In the data rows, zero lies at 4.5, halfway between 4 and 5.
Some points, each followed by its number:
[8 3 6 3 5 3 3 6 4 7 6 6 3 5 1 3 5 3 4 5 3 4 6 3] 0
[3 0 5 0 6 0 8 5 8 7 6 5 4 5 0 3 5 4 3 7 0 6 9 2] 1
[5 0 3 5 5 6 3 5 6 6 6 3 4 4 5 7 6 4 5 8 5 2 6 4] 2
[3 4 3 4 3 5 6 5 6 5 5 2 3 3 3 4 5 5 3 4 3 3 4 5] 3
[4 2 0 6 4 8 5 6 6 8 3 4 2 2 6 9 3 2 0 9 3 4 5 8] 4
[4 4 4 4 5 5 3 4 5 4 5 4 4 5 5 5 5 5 6 5 5 4 4 4] 5
[3 3 5 5 3 4 5 4 6 4 6 2 4 4 3 4 6 5 6 4 4 3 5 3] 6
[4 5 7 3 4 2 2 3 4 2 5 4 5 5 3 1 7 6 9 1 6 4 3 2] 7
[0 8 4 6 4 4 8 2 5 0 2 4 8 4 8 6 3 7 6 3 5 8 3 6] 8
[4 7 4 5 4 6 1 3 4 1 4 4 4 5 5 2 5 6 9 1 9 3 2 4] 9
[7 3 5 4 6 4 3 5 3 6 5 6 3 4 4 4 6 2 4 5 4 3 5 4] 10
[3 5 4 3 3 4 6 4 6 4 4 4 4 4 3 3 4 6 5 3 3 5 4 5] 11
[7 5 6 5 5 4 3 5 4 5 6 6 4 5 4 4 5 4 5 5 5 4 6 4] 12
[4 4 2 4 3 6 6 6 7 6 4 4 3 4 3 5 4 4 2 6 2 4 6 5] 13
[0 6 5 4 4 3 8 1 7 1 3 3 8 4 5 4 5 8 8 3 3 6 4 4] 14
[4 7 3 6 3 7 4 5 5 3 4 3 4 4 5 5 4 6 5 3 6 5 4 6] 15
[4 2 4 4 4 5 4 5 6 6 6 4 3 3 2 4 6 3 4 5 3 2 5 4] 16
[4 5 5 3 4 4 5 5 5 6 4 6 4 4 3 3 3 4 3 4 3 6 5 5] 17
[3 2 4 3 4 4 8 4 7 5 6 2 5 4 3 6 4 5 3 6 1 4 5 4] 18
[4 1 1 5 4 8 4 6 5 7 5 3 2 4 5 7 5 3 2 8 5 2 4 6] 19
[6 4 5 5 7 4 4 5 3 6 4 7 6 6 7 6 4 4 4 6 5 6 5 5] 20
[4 5 5 4 4 4 6 4 5 4 5 4 5 4 4 4 5 5 5 4 4 5 5 4] 21
[3 4 5 4 3 4 6 4 6 4 5 3 5 3 3 3 5 5 5 3 3 3 5 4] 22
[3 4 1 5 2 8 4 5 7 3 4 1 3 4 6 6 4 7 6 4 6 3 2 5] 23
[7 6 6 5 5 5 0 5 2 4 5 5 3 8 5 3 4 6 7 2 9 4 2 4] 24
[4 5 6 3 4 3 4 3 5 3 5 5 5 5 3 2 5 5 7 3 5 4 4 3] 25
[6 5 5 6 5 5 2 5 3 5 5 5 3 5 6 5 5 3 4 5 7 3 3 4] 26
[3 5 4 5 2 4 6 4 6 3 5 2 5 4 5 4 6 5 6 3 4 3 5 4] 27
[7 6 7 6 6 4 1 5 1 5 5 6 4 4 5 4 5 2 4 3 8 3 4 4] 28
[4 4 4 3 3 4 6 5 6 6 5 4 3 4 1 3 4 4 4 4 2 5 6 5] 29
[5 3 5 3 7 4 2 5 4 5 5 5 5 7 6 6 4 5 6 5 6 5 3 4] 30
[4 5 5 3 3 4 6 5 5 4 4 4 4 5 3 2 4 6 5 3 3 5 4 4] 31
[1 6 3 6 2 5 7 4 7 2 4 3 5 2 5 5 4 6 4 4 4 4 4 5] 32
[6 7 5 6 5 4 5 4 4 4 4 6 6 4 6 5 3 4 4 4 5 7 6 5] 33
[5 5 4 6 4 5 5 5 4 4 4 4 5 4 5 5 4 4 4 5 5 5 5 5] 34
[5 4 3 5 6 7 1 6 4 6 4 6 3 5 6 5 4 4 5 6 7 4 4 5] 35
[3 3 4 6 5 5 4 3 5 3 5 2 5 4 6 6 6 5 6 5 6 2 4 4] 36
[5 4 5 3 5 4 3 5 4 5 5 5 3 5 3 3 4 4 5 4 4 5 5 4] 37
[3 5 4 4 4 4 6 4 6 4 4 4 5 4 4 4 4 5 5 4 3 5 5 5] 38
[5 4 4 4 6 4 4 5 3 5 5 5 5 6 6 5 4 5 5 5 5 5 4 4] 39
[3 4 5 4 3 3 7 4 6 4 5 3 4 3 2 3 6 4 3 3 3 3 5 4] 40
[4 4 6 5 6 2 8 3 4 5 5 5 7 4 6 7 4 4 3 6 2 6 6 4] 41
[4 8 5 4 4 4 7 4 4 4 3 5 5 5 6 3 2 6 4 3 4 8 4 6] 42
[7 0 5 0 7 2 2 6 4 8 7 6 2 7 0 2 5 4 5 6 2 4 6 3] 43
[5 4 3 5 3 5 5 6 5 5 5 4 3 4 3 5 4 4 3 6 4 4 5 5] 44
[5 4 5 3 4 4 5 5 5 5 5 5 4 4 3 3 4 4 4 4 3 5 5 4] 45
[5 5 5 5 5 4 4 4 3 5 4 6 5 4 5 5 5 3 4 5 5 4 5 4] 46
[6 4 5 5 5 4 2 4 4 4 6 4 5 5 5 5 7 5 8 4 6 2 4 2] 47
[3 4 1 5 4 6 6 5 6 5 3 3 4 3 6 7 4 5 2 7 3 5 5 7] 48
[6 0 2 4 5 6 2 6 6 8 7 3 3 4 4 8 6 3 4 9 4 1 7 3] 49
[9 7 4 6 8 7 1 6 0 7 2 9 4 6 8 6 1 2 2 5 9 8 4 9] 50
[9 1 4 2 9 5 0 7 2 9 5 9 2 6 3 5 4 1 2 8 5 4 6 5] 51
[9 1 8 3 8 2 1 6 1 9 7 7 3 5 1 3 7 0 2 7 4 2 6 3] 52
[9 2 7 3 7 2 2 6 1 8 6 7 3 5 2 3 5 1 3 6 4 4 6 3] 53
[6 6 5 6 6 5 3 4 3 4 4 7 6 5 7 7 4 3 4 5 6 6 5 6] 54
[2 7 6 6 3 4 5 2 5 1 5 2 7 3 6 4 6 7 8 2 6 3 3 3] 55
[1 6 2 6 2 7 5 4 7 3 3 3 4 4 5 4 3 7 5 3 6 5 3 7] 56
[3 3 2 6 3 6 6 5 6 5 4 2 4 4 6 7 4 5 2 7 4 4 4 5] 57
[6 3 6 4 6 3 4 4 4 5 5 6 5 4 4 5 6 3 4 5 4 4 6 3] 58
[3 5 4 4 5 4 5 4 5 3 4 4 5 5 5 5 4 6 6 4 5 5 4 5] 59
[4 5 4 5 3 5 5 4 6 3 5 3 4 4 4 4 5 6 6 3 4 4 5 3] 60
[5 3 2 5 5 6 7 6 5 8 4 5 5 4 5 8 3 2 0 9 1 6 7 7] 61
[7 6 2 7 4 8 3 6 3 5 4 5 4 5 8 8 4 4 4 6 8 4 4 6] 62
[4 6 5 5 4 4 5 4 4 3 4 5 5 5 6 4 4 6 6 3 5 6 3 4] 63
[7 7 7 3 6 2 3 5 1 5 4 8 5 6 4 2 3 4 4 2 5 7 5 4] 64
[2 8 3 6 3 6 8 3 6 2 2 5 7 3 7 6 2 5 3 4 3 8 5 8] 65
[6 6 9 6 6 1 4 3 2 3 5 6 7 4 4 4 7 3 7 3 5 4 5 2] 66
[5 3 5 5 6 3 6 5 4 6 4 6 5 3 5 6 4 2 2 7 2 6 6 5] 67
[5 4 5 3 5 4 4 5 4 6 5 5 3 5 3 3 4 5 4 4 4 5 5 4] 68
[6 8 7 5 5 4 4 4 2 4 4 6 6 6 6 3 3 5 5 2 6 7 4 5] 69
[4 5 3 5 3 6 5 5 5 4 4 2 4 4 5 6 4 5 3 5 4 4 3 5] 70
[2 4 0 6 4 8 3 5 4 4 3 2 4 7 9 7 3 7 5 6 7 4 2 6] 71
[3 6 5 3 2 4 6 5 6 3 5 3 3 5 1 0 4 7 6 1 3 5 3 4] 72
[5 5 3 4 2 7 2 6 5 4 5 3 1 5 3 3 5 6 6 3 6 3 3 3] 73
[9 9 6 6 4 6 2 6 1 4 4 8 4 4 4 3 3 2 4 3 6 7 5 6] 74
[5 6 5 5 6 5 2 4 2 3 4 5 6 6 8 5 4 6 7 4 8 5 3 4] 75
[3 4 4 2 2 4 6 6 6 6 5 4 3 3 0 1 4 4 3 3 1 5 6 4] 76
[5 4 5 4 7 4 3 5 3 6 4 7 5 6 6 6 4 3 4 6 5 5 5 5] 77
[5 4 4 5 5 5 5 5 4 5 5 5 5 4 5 6 4 4 4 6 4 5 6 5] 78
[6 7 6 4 5 3 5 5 2 5 4 6 6 6 5 2 3 4 4 3 5 7 4 5] 79
[7 5 5 5 5 4 3 5 3 4 5 5 4 5 5 5 5 4 6 4 6 4 5 4] 80
[5 4 2 7 5 8 3 5 4 4 3 4 5 5 9 9 4 4 4 7 7 4 3 6] 81
[6 4 5 4 7 5 1 5 3 6 4 8 4 5 5 5 4 3 4 6 6 5 5 5] 82
[3 6 4 6 4 5 5 3 4 3 3 4 6 5 8 6 3 7 5 4 6 6 3 5] 83
[5 6 7 3 5 3 4 4 4 3 5 5 5 5 4 2 5 6 7 2 5 5 4 3] 84
[5 8 7 7 5 5 2 3 1 1 5 4 6 5 8 5 6 6 7 3 9 3 1 3] 85
[3 2 3 5 3 5 5 4 7 5 5 2 4 4 4 6 5 5 5 6 3 2 5 4] 86
[4 4 5 3 4 4 5 5 5 5 5 4 4 5 3 3 4 5 5 4 3 5 4 4] 87
[5 6 5 4 4 4 4 5 4 5 4 6 4 5 3 2 4 4 4 3 5 6 4 5] 88
[5 7 7 7 5 5 2 3 2 2 5 4 6 5 8 5 6 5 8 3 9 3 2 3] 89
[4 5 3 5 4 5 3 5 5 4 4 5 4 5 5 5 4 5 4 5 5 5 4 5] 90
[6 3 6 3 5 3 5 5 4 7 6 5 4 4 2 3 5 2 2 5 3 4 6 4] 91
[7 6 4 7 7 6 1 4 1 4 4 6 5 6 9 7 5 4 6 5 9 5 3 5] 92
[5 5 5 4 5 4 5 4 5 4 5 6 5 4 4 5 4 4 4 4 4 6 5 5] 93
[5 6 3 6 5 9 0 4 2 3 3 3 2 7 8 4 4 8 9 3 9 2 0 5] 94
[6 5 3 6 4 6 4 5 5 4 5 4 4 4 5 6 4 4 4 5 5 5 5 5] 95
[7 2 7 3 6 2 4 5 3 6 7 4 4 5 3 3 7 3 5 5 4 2 4 1] 96
[8 0 4 3 7 3 4 6 4 9 6 8 4 5 3 6 4 1 2 9 2 5 8 4] 97
[6 7 4 7 3 7 2 5 3 3 4 4 3 5 6 5 5 5 6 3 9 4 2 5] 98
[4 4 1 5 4 8 3 6 6 6 2 5 3 4 6 6 3 4 3 6 6 5 4 7] 99
[9 4 7 3 5 3 2 6 3 6 7 6 3 5 1 2 6 3 5 4 4 4 6 3] 100
[1 6 4 4 2 4 9 4 7 3 4 3 7 2 4 6 3 6 1 4 0 7 5 6] 101
[3 4 4 3 4 4 4 4 6 3 4 3 4 5 4 3 5 7 7 3 4 5 4 4] 102
[6 3 1 5 5 6 7 6 5 8 4 6 5 4 5 8 2 2 0 9 1 6 8 7] 103
[5 5 3 5 3 6 5 5 5 4 4 4 5 4 5 6 4 4 4 5 4 5 5 5] 104
[4 6 2 8 5 9 0 4 3 3 2 4 3 6 9 7 4 6 8 4 9 2 0 6] 105
[5 4 4 5 4 5 5 5 5 4 5 4 5 4 4 5 5 4 5 5 4 4 5 4] 106
[2 6 3 5 4 5 6 3 6 2 3 4 6 4 6 5 4 6 6 4 5 5 4 5] 107
[4 5 6 3 4 3 3 4 5 2 5 4 5 5 3 2 7 7 9 2 6 4 3 2] 108
[3 5 2 6 5 7 5 4 5 4 2 4 5 5 8 8 3 5 4 6 6 6 4 7] 109
[3 4 6 3 4 2 9 3 6 4 5 5 6 3 2 4 5 4 3 4 0 6 7 4] 110
[6 5 5 4 4 4 4 5 4 4 5 5 5 5 4 4 5 4 6 4 5 4 5 4] 111
[3 4 4 5 3 4 6 4 6 4 5 3 5 4 4 5 5 4 4 5 3 4 5 5] 112
[6 3 5 4 5 5 4 6 4 7 6 5 3 4 4 5 5 2 3 6 3 3 5 4] 113
[5 3 4 2 4 3 6 6 5 6 5 4 3 6 1 2 3 5 4 4 2 6 5 4] 114
[6 5 5 6 6 5 4 4 2 4 5 4 5 5 7 6 5 4 5 5 6 4 3 4] 115
[9 3 4 5 9 6 0 7 1 8 4 9 2 6 5 6 4 0 2 7 7 5 5 6] 116
[6 1 2 4 3 6 4 7 6 7 6 3 2 5 2 5 5 4 4 7 3 3 7 4] 117
[0 1 3 2 3 2 9 3 9 4 4 3 6 3 2 6 4 6 3 6 0 6 8 5] 118
[2 5 4 5 3 5 6 3 6 2 4 4 6 4 6 5 5 6 6 4 5 5 4 5] 119
[3 5 5 5 3 5 5 4 5 4 4 3 4 3 4 4 5 4 4 4 4 3 4 5] 120
[6 5 4 5 6 5 2 5 2 5 4 6 4 6 6 5 4 4 4 5 7 5 3 5] 121
[5 6 6 3 4 3 5 5 4 5 4 6 4 5 2 1 3 4 4 2 4 6 4 5] 122
[2 5 6 3 1 2 7 4 7 2 6 2 4 3 0 0 6 6 6 1 2 4 5 3] 123
[7 0 3 2 7 4 3 6 5 9 6 4 2 8 3 6 4 4 4 9 3 4 6 3] 124
[7 2 7 5 7 3 1 3 2 5 6 6 5 5 6 5 7 3 7 6 7 2 5 2] 125
[8 6 6 6 6 5 0 5 1 4 5 6 5 6 6 4 5 3 7 4 9 4 4 4] 126
[4 6 7 3 4 2 7 3 4 3 5 5 6 5 4 3 4 5 5 3 3 6 5 4] 127
[6 6 4 8 6 7 1 4 2 3 3 6 5 6 9 8 4 4 7 5 9 4 3 6] 128
[7 4 7 4 6 2 3 4 3 5 6 5 4 5 3 3 6 4 5 4 4 3 4 2] 129
[4 5 7 5 5 3 5 3 4 3 5 5 6 3 4 4 6 4 6 4 5 4 5 3] 130
[0 4 1 7 2 7 8 2 9 0 3 0 7 3 9 9 5 9 6 6 5 3 2 5] 131
[6 7 5 5 4 5 2 5 2 4 4 4 3 7 6 2 4 6 7 2 8 5 2 4] 132
[3 4 3 5 4 6 5 5 5 5 4 3 4 4 6 7 4 5 3 6 4 4 4 5] 133
Which five points above are nearest to each new point by angle? Their numbers follow each, nearest first.
[4 4 6 5 5 3 6 4 5 4 5 5 5 3 4 4 5 3 3 4 3 4 6 4] 110 40 41 91 58
[3 2 4 2 5 3 7 5 7 6 5 4 5 5 2 4 4 5 3 6 1 5 6 4] 1 18 118 29 110
[0 5 3 5 2 5 8 3 8 2 4 2 5 2 4 4 5 6 5 3 3 4 4 5] 32 38 27 119 112
[3 4 5 3 4 3 6 4 6 4 4 6 5 4 2 3 5 5 4 4 2 5 6 4] 110 1 76 118 45
[3 6 5 5 3 5 5 4 5 2 5 2 5 4 6 5 5 6 6 4 6 3 2 4] 55 131 119 27 85
[2 4 2 5 3 7 4 4 6 4 4 1 3 4 6 6 5 6 5 5 5 2 2 5] 23 70 131 71 133
[3 3 1 4 4 7 4 6 6 6 4 4 2 4 4 5 3 5 3 6 5 5 5 6] 99 4 19 13 48
[3 5 3 5 3 5 8 4 6 4 4 4 6 3 5 6 3 5 2 5 3 6 5 6] 101 65 48 32 118
[6 4 4 6 6 5 5 4 4 6 4 7 6 4 7 8 4 2 3 7 4 5 6 5] 78 20 67 103 54
[6 8 7 5 5 3 4 4 1 4 3 6 6 6 6 3 3 5 5 1 6 7 3 5] 69 79 64 63 132
[3 4 6 3 5 2 7 4 6 4 4 6 5 4 2 2 4 5 4 3 2 7 6 4] 110 127 45 1 17
[5 3 3 5 5 6 3 6 5 6 5 4 2 3 4 6 5 3 3 6 5 3 4 5] 19 49 4 113 2
[4 2 5 2 5 2 7 5 6 6 5 5 4 4 1 3 4 4 3 5 1 6 7 4] 1 45 29 114 110
[4 6 3 5 3 7 4 5 5 4 4 3 4 4 5 5 4 5 4 4 6 5 4 6] 15 56 23 70 99
[6 1 7 2 6 1 5 4 4 7 7 6 4 4 1 4 6 2 3 6 1 4 7 2] 91 58 0 1 43
[5 7 7 4 4 3 5 4 3 3 5 5 5 5 4 2 4 5 6 2 5 6 4 3] 84 127 69 25 7
[0 5 4 4 2 3 9 3 8 2 3 2 8 2 5 7 3 6 1 5 0 7 5 6] 101 118 38 112 32
[2 4 3 6 3 5 8 3 6 3 4 2 6 4 6 7 4 6 4 5 3 4 4 5] 131 32 112 57 119
[6 6 5 6 5 5 4 5 4 4 5 6 5 5 6 5 4 4 5 5 5 5 5 5] 54 33 92 128 74
[2 6 4 6 3 6 6 3 5 2 4 1 5 4 7 6 5 7 6 4 6 3 2 4] 131 55 119 107 23
[5 7 6 7 7 6 1 3 1 2 3 6 6 7 9 7 4 7 9 4 9 5 1 4] 75 128 89 85 92
[4 5 3 5 5 6 4 5 5 5 4 5 4 4 5 5 3 4 3 5 5 5 5 6] 99 4 48 109 90
[3 5 4 5 5 4 6 4 5 4 3 6 6 4 6 6 4 4 3 5 3 7 5 6] 65 41 101 8 67
[5 3 4 2 4 3 6 6 6 6 5 4 3 5 2 2 3 5 3 4 1 6 5 5] 114 45 29 76 87
[5 5 4 5 4 5 5 5 5 5 5 4 4 4 4 5 4 4 4 5 4 5 5 5] 44 13 103 61 95
[6 5 4 7 6 7 0 6 2 5 4 4 3 4 8 7 5 3 4 6 9 2 2 5] 26 92 62 128 35
[4 5 7 3 4 2 5 3 5 2 6 5 5 5 2 1 6 6 8 2 4 4 4 2] 25 7 84 108 123
[4 7 3 6 3 7 5 4 5 3 3 3 5 4 6 5 4 6 5 4 6 5 4 6] 15 56 83 107 23
[6 5 8 5 5 2 4 3 3 3 6 6 6 3 4 4 6 3 6 3 5 4 5 3] 66 130 129 111 58
[4 4 2 3 4 5 6 6 6 6 4 5 3 5 3 5 3 5 1 6 2 6 5 6] 13 61 103 44 48
[4 3 2 5 4 7 3 5 5 6 4 4 3 4 5 6 4 4 3 6 5 3 4 6] 19 4 99 133 57
[5 2 4 2 5 3 4 6 4 7 5 5 3 5 1 3 5 4 4 5 3 4 6 4] 43 0 68 91 114
[3 4 4 4 2 5 6 5 6 4 5 1 3 3 3 4 5 5 3 4 4 2 3 4] 3 120 40 22 6
[2 4 3 7 4 6 3 4 5 3 4 2 4 4 7 6 6 6 6 5 7 2 3 4] 36 23 105 71 131
[7 2 2 4 5 7 0 7 2 8 5 4 0 7 5 4 3 5 5 5 8 3 2 5] 35 121 26 24 116
[3 5 5 5 6 4 6 3 4 3 3 6 7 5 7 7 3 5 5 5 4 7 5 5] 8 83 65 41 33
[3 5 5 5 5 4 5 4 5 3 4 5 6 5 6 5 4 6 5 4 4 6 4 5] 8 83 59 14 63
[6 3 3 4 4 6 5 6 5 6 5 4 3 5 4 5 4 4 4 6 4 3 6 4] 117 49 44 19 124
[1 4 2 5 3 6 5 4 7 3 3 3 5 4 6 6 4 7 6 5 6 4 4 5] 131 23 56 107 119
[1 8 5 5 2 5 4 2 6 0 4 2 6 4 5 3 6 9 9 0 7 3 2 4] 55 9 119 108 60
[2 5 4 4 3 4 9 4 6 4 4 3 6 3 4 5 4 5 2 5 1 5 5 5] 101 118 112 38 18
[2 4 3 4 4 6 4 5 6 5 3 4 3 4 4 4 4 6 4 4 5 5 4 6] 56 99 23 90 3
[2 4 1 5 3 6 7 4 8 5 3 3 5 3 6 8 3 4 1 7 2 5 6 7] 48 57 133 4 61
[6 6 6 5 3 4 6 4 4 4 5 5 5 4 4 3 5 4 4 3 4 5 5 4] 127 122 21 79 66
[3 5 3 6 3 7 4 5 6 4 4 2 4 4 6 5 5 6 5 4 5 3 3 5] 23 56 15 70 131
[5 5 4 4 4 6 3 5 5 5 5 4 3 5 3 4 5 5 5 4 5 4 4 5] 73 24 94 98 37
[6 6 6 6 6 4 3 4 3 4 4 7 6 5 7 5 4 4 5 4 6 6 5 5] 54 33 69 92 20
[5 6 4 5 5 7 1 5 3 4 4 4 3 6 7 4 4 6 7 4 9 4 2 5] 94 105 98 132 24
[1 6 4 4 2 4 9 4 7 3 4 2 6 3 4 5 3 5 1 5 0 6 5 5] 101 38 112 118 32
[5 3 6 4 5 3 4 4 4 4 6 3 4 5 4 4 7 5 7 4 5 2 3 2] 47 96 108 129 7
[2 7 2 6 1 7 6 5 7 2 3 2 4 3 5 4 3 7 4 3 5 5 3 6] 56 32 15 23 70
[2 6 4 5 4 5 7 4 6 3 3 5 6 3 5 5 3 5 3 4 3 7 5 6] 65 101 8 38 32
[2 5 4 5 3 4 7 3 6 3 4 3 5 3 4 5 5 6 4 4 3 4 4 5] 32 101 112 38 14
[5 4 5 3 4 3 6 5 5 5 5 5 5 4 2 3 5 4 5 4 2 5 6 4] 45 110 29 76 1
[7 4 3 4 5 7 1 6 3 7 5 4 2 6 5 4 4 4 5 5 7 3 3 5] 35 26 121 116 24
[0 5 2 5 2 5 9 4 9 3 3 1 6 2 5 7 3 6 1 5 0 6 5 7] 101 32 112 48 38
[6 5 5 5 4 5 5 5 4 4 5 5 5 4 5 5 5 4 5 5 4 5 6 5] 78 33 34 12 74
[4 4 6 5 6 3 6 3 4 4 4 6 7 5 6 6 4 5 5 5 4 6 5 4] 41 20 8 33 127
[3 5 3 5 6 5 6 4 6 4 2 7 6 4 7 6 3 5 3 6 3 8 5 7] 65 109 48 8 103
[1 5 3 3 2 4 8 4 7 3 4 1 4 5 3 2 3 8 6 3 2 6 4 4] 11 38 31 72 102
[6 5 5 4 5 4 4 5 4 5 5 6 4 5 3 3 5 4 5 4 4 5 5 4] 100 0 37 12 64
[4 4 2 4 3 6 6 6 7 7 5 4 3 4 3 5 4 3 1 6 1 4 6 6] 13 44 61 103 4
[5 5 4 4 4 5 5 5 4 5 4 5 4 5 4 4 3 4 3 4 4 6 4 5] 17 88 122 42 79
[7 9 9 5 6 2 4 4 0 2 3 9 8 7 7 1 2 5 6 0 6 9 3 6] 69 79 64 63 33
[5 6 5 6 8 5 1 4 2 3 4 6 5 7 9 6 4 5 9 4 9 5 2 4] 75 92 128 89 126
[5 4 4 4 6 4 3 4 3 6 5 5 5 7 7 6 3 5 6 5 5 5 4 4] 39 30 20 77 75
[9 3 5 3 4 4 3 7 4 8 6 6 3 5 1 3 6 2 3 5 3 4 7 3] 0 100 53 91 52
[4 4 7 3 5 2 6 4 4 4 5 5 6 5 3 3 5 5 6 3 3 6 5 3] 127 84 21 25 110
[0 4 1 5 3 7 6 3 7 2 3 2 5 4 7 7 4 7 5 5 5 4 3 6] 131 107 23 56 119
[6 5 4 4 6 6 1 6 2 6 4 5 3 6 6 4 4 4 5 4 7 5 3 5] 121 35 24 126 50
[2 7 4 6 4 5 6 3 4 2 3 4 7 6 9 7 2 7 6 3 6 7 3 5] 83 8 107 63 59
[5 4 5 5 6 4 3 4 3 4 4 5 5 6 6 4 5 5 7 4 7 4 3 4] 75 89 24 126 85
[1 5 1 6 2 8 4 5 6 3 4 0 3 4 7 6 5 7 6 4 6 1 1 5] 23 71 131 70 56
[5 2 6 3 6 2 5 5 5 6 6 5 4 4 2 4 6 2 3 6 2 4 6 3] 91 1 58 0 52
[4 4 3 7 5 7 4 4 4 4 4 3 5 4 8 8 4 5 4 7 7 3 3 5] 81 71 109 62 133
[1 3 1 4 3 7 4 5 7 5 4 0 2 5 5 4 4 9 7 5 5 3 2 4] 23 56 71 102 73
[4 5 3 8 5 7 3 4 3 4 3 4 5 4 9 9 4 5 3 7 7 3 3 6] 81 62 109 128 71
[5 4 5 3 5 3 6 5 5 6 4 6 5 5 4 4 3 4 3 5 2 6 6 5] 17 1 67 45 110
[4 0 4 1 7 1 7 5 6 7 6 6 5 5 1 5 5 3 3 8 0 5 9 3] 1 97 91 43 124
[6 9 7 5 5 3 4 4 1 3 4 6 6 6 6 2 3 5 5 1 6 8 3 5] 69 79 64 63 42
[1 7 2 8 2 7 7 3 7 0 3 1 6 3 8 7 5 7 5 4 6 4 3 6] 131 107 119 32 56
[4 2 2 6 5 7 3 6 5 7 5 3 2 4 5 6 5 3 3 7 5 2 4 6] 19 4 49 2 99
[4 4 5 4 4 4 6 4 5 4 5 5 5 4 4 5 5 4 4 5 3 5 5 4] 110 118 18 41 1
[4 6 6 5 4 4 5 4 4 2 5 2 5 4 6 4 5 6 6 3 6 4 2 3] 55 85 89 63 9
[6 5 5 6 5 5 3 5 3 5 4 6 4 4 5 4 5 3 4 4 6 4 4 5] 28 26 126 74 121
[0 9 4 5 2 6 5 2 6 0 3 2 6 4 5 2 5 9 9 0 7 4 1 4] 55 9 107 119 14
[5 4 5 4 5 4 4 5 4 6 5 5 4 4 4 5 5 3 4 6 4 3 5 4] 113 52 10 97 53
[1 5 4 4 4 3 7 3 6 2 4 3 6 5 5 4 4 7 7 3 4 5 4 4] 14 59 119 107 8
[0 5 3 5 1 5 8 3 8 2 4 1 5 2 3 4 5 6 4 3 2 4 3 5] 32 112 38 22 120
[4 4 1 8 5 8 3 4 4 4 3 3 5 5 9 9 4 5 4 8 8 3 2 6] 81 71 109 62 105
[9 6 8 7 7 6 0 6 0 6 5 8 3 4 6 4 6 0 2 5 9 3 4 6] 28 26 116 126 82
[4 5 2 6 4 7 3 5 5 5 2 5 4 4 6 6 3 4 3 5 6 6 4 7] 99 109 90 81 62
[1 5 4 5 2 4 8 4 7 3 4 2 5 2 3 4 5 6 4 3 3 4 4 5] 32 22 38 112 101
[9 2 4 4 7 5 1 8 2 9 6 6 1 5 3 4 4 1 1 7 5 3 5 5] 51 116 113 53 52
[2 5 5 3 4 3 7 3 5 3 5 3 6 6 5 3 4 7 7 2 3 6 4 3] 14 21 102 127 59
[4 7 5 4 4 4 4 5 3 5 4 6 4 5 4 2 3 5 4 2 5 6 4 5] 88 122 79 64 69
[5 6 6 5 5 4 6 4 4 5 4 7 6 3 5 6 4 2 1 5 3 6 6 6] 67 93 41 33 61
[6 9 7 5 5 4 4 4 2 4 4 6 5 5 5 2 4 5 5 2 6 7 3 5] 69 79 64 74 88
[3 6 4 5 4 5 5 4 4 3 3 4 6 5 7 5 3 6 6 3 6 6 3 5] 83 8 63 107 59
[5 5 4 5 5 6 2 5 4 4 5 3 3 6 6 4 4 6 6 3 7 4 3 4] 94 24 132 98 105
[3 4 2 5 3 7 5 5 6 4 4 2 4 4 5 6 4 6 5 5 5 3 4 5] 23 70 131 133 57
[3 8 3 7 2 7 7 5 6 2 3 4 6 3 7 6 3 6 4 3 5 6 4 6] 65 15 32 8 107
[5 4 4 4 4 4 6 4 6 4 5 5 5 4 4 5 5 4 4 5 2 5 6 4] 110 118 18 1 112
[2 3 3 3 5 4 9 4 7 5 3 4 7 5 5 7 3 5 2 7 0 7 7 6] 118 101 18 61 41
[1 2 0 3 2 7 6 6 9 6 4 2 1 4 2 5 3 6 2 6 2 4 5 7] 13 3 48 44 57
[4 2 2 6 4 7 3 5 5 6 4 3 3 4 5 6 5 4 3 6 5 2 4 5] 19 4 2 57 49
[2 5 2 5 2 7 5 4 6 3 4 0 3 3 5 6 5 7 4 4 6 2 2 5] 23 70 131 56 32
[3 5 4 6 3 5 5 3 5 2 5 2 5 5 6 5 6 6 8 3 6 3 3 3] 55 36 27 119 60
[4 8 4 7 4 7 4 4 4 2 3 5 6 4 8 6 3 5 6 3 7 6 4 6] 83 15 128 8 105
[6 8 6 5 5 5 1 4 3 2 5 5 4 5 4 2 6 5 8 1 9 4 3 4] 9 24 132 89 85
[5 3 3 4 6 6 1 5 4 6 4 4 2 6 5 4 5 5 6 5 7 3 4 4] 35 94 5 24 26
[3 6 5 7 5 5 5 4 3 3 4 3 6 4 9 8 4 6 5 5 6 4 1 4] 83 115 85 81 89
[4 4 4 4 3 5 5 5 5 5 5 3 3 3 3 4 5 4 4 4 4 3 4 4] 3 16 40 120 76
[5 2 1 7 5 8 1 7 4 8 4 3 2 4 7 7 5 2 2 8 7 2 4 6] 19 35 4 99 81
[4 3 5 4 5 3 6 4 5 5 5 4 6 5 6 6 5 4 4 6 3 4 5 4] 41 18 67 118 1
[6 5 5 5 5 5 3 5 3 5 5 5 4 4 5 4 5 3 4 4 6 4 4 5] 28 26 126 121 116
[5 5 3 5 5 6 2 5 4 5 3 5 3 5 6 5 4 4 4 5 7 4 4 6] 35 62 121 99 105
